One turn moves each row of this set onto another row. After a few examples, where does it send each row asked below?
lebo: [-23   3  -3   7  -7   7   5   1 -14   7   8  10  -4  -5  -7 -14   6   6]
ruvig: [  2   4  -8  -4 -10  -9   3  -3   7  -1   5   3  10  -7  19  27   6 -16]
Gok: [-10 -17   3   5   4 -15  12   6  -2  10   0  12  13  -4   7  -1   8  17]
nodab: [  7   6   8 -16  -6   1  12  -2  16  -5  -3   1  18  -5  21  18  -2 -14]
bal: [ 14   4   4  -7   1   2  -3  -3  11 -22 -24 -14  -4  -3 -10   2  -7  -6]
kuvi: [-13  -8 -12   7 -13  -6  -1   1   4 -13 -13  -5  16  -1 -10  15 -16 -11]
fese: [ -7   6  -8  -4   5   8 -18  -8  -7 -11   0  -2  -3   2  18  15 -17 -19]
Rubon: [  6  14 -12  -9 -16  12   8  12   8 -10 -18  -1   2  21  12  -3  -7  -3]
kese: [  6  -3   9 -10   9  -4   5  -1   3   9   8  13   6 -17 -16  -4  10   8]
pekat: [ -4   5  -2  -4   4   6 -16   3 -10  -5   4  -8   2   3  19   7 -22 -20]
zuvip: [ -5 -12 -10  11 -12  -6  -1  -1  -2  -9  -5 -13  20  -3  -3   7 -13 -13]
zamik: [  0   1  12  -6   5  -4   9   3  -1   4   8   6   5 -20 -18 -12   3   7]
tif: [ 12  15 -11 -11 -14   3   1  10   4  -2  -8   0 -10  13  22   8   6  -6]
Naled: [ -2   2 -13   9 -15 -20  -8   2   4 -12 -16  -5  -4   7 -13   9  -6  -5]
lered: [ 15   0   3   0   2   5   0 -12   7 -23 -17 -18  -4  -4  -6  -4  -7  -6]
mupup: [  0   7  -9   4   3 -10 -18 -12  -2 -11   1  -3  -9  -8   4  20  -9 -18]
Vot: [-18  -3  -9  -1 -11   6   1   5 -11  11   3  14  -3   0  -6 -14  11   7]
Gitud: [ 18   8   3 -11 -10 -14   3   6  14 -14 -23  -9  -8  -1  -1   5   6  -1]
vuru: [ -7  -4   9  -4  14   3  -6  -8 -10  -3  -4   6 -16 -18   9 -10  11  10]
sumef: [  2   4  -3   1  14   1  -9   7 -14  10   6  14  -9   7   3 -12  -5  13]
vokes: [-5 -9  1  3  2 -7 20  8 -5 10  4  7  7 -7 10 -7  2 20]
kog: [  4   9  19 -16  -7  -3   9   1  16  -6   0  -6  17  -4  20   7  -3 -13]
kibir: [  2  17  -5   1 -21  10   7   6  10  -9 -11  -3   2  22   8  -8  -6  -5]
Fot: [ -7  -4  11   0  15   5   4 -11 -14  -3   7   2 -13 -19   9  -9   7  11]
malam: [  4   5  -2   0  12   2   1  11 -14  10   6   9 -10   1  -4 -18  -8  14]

Vot goes to Gok
Rubon goes to kuvi
zamik goes to Fot
Where do these go?
Naled goes to ruvig
kibir goes to zuvip

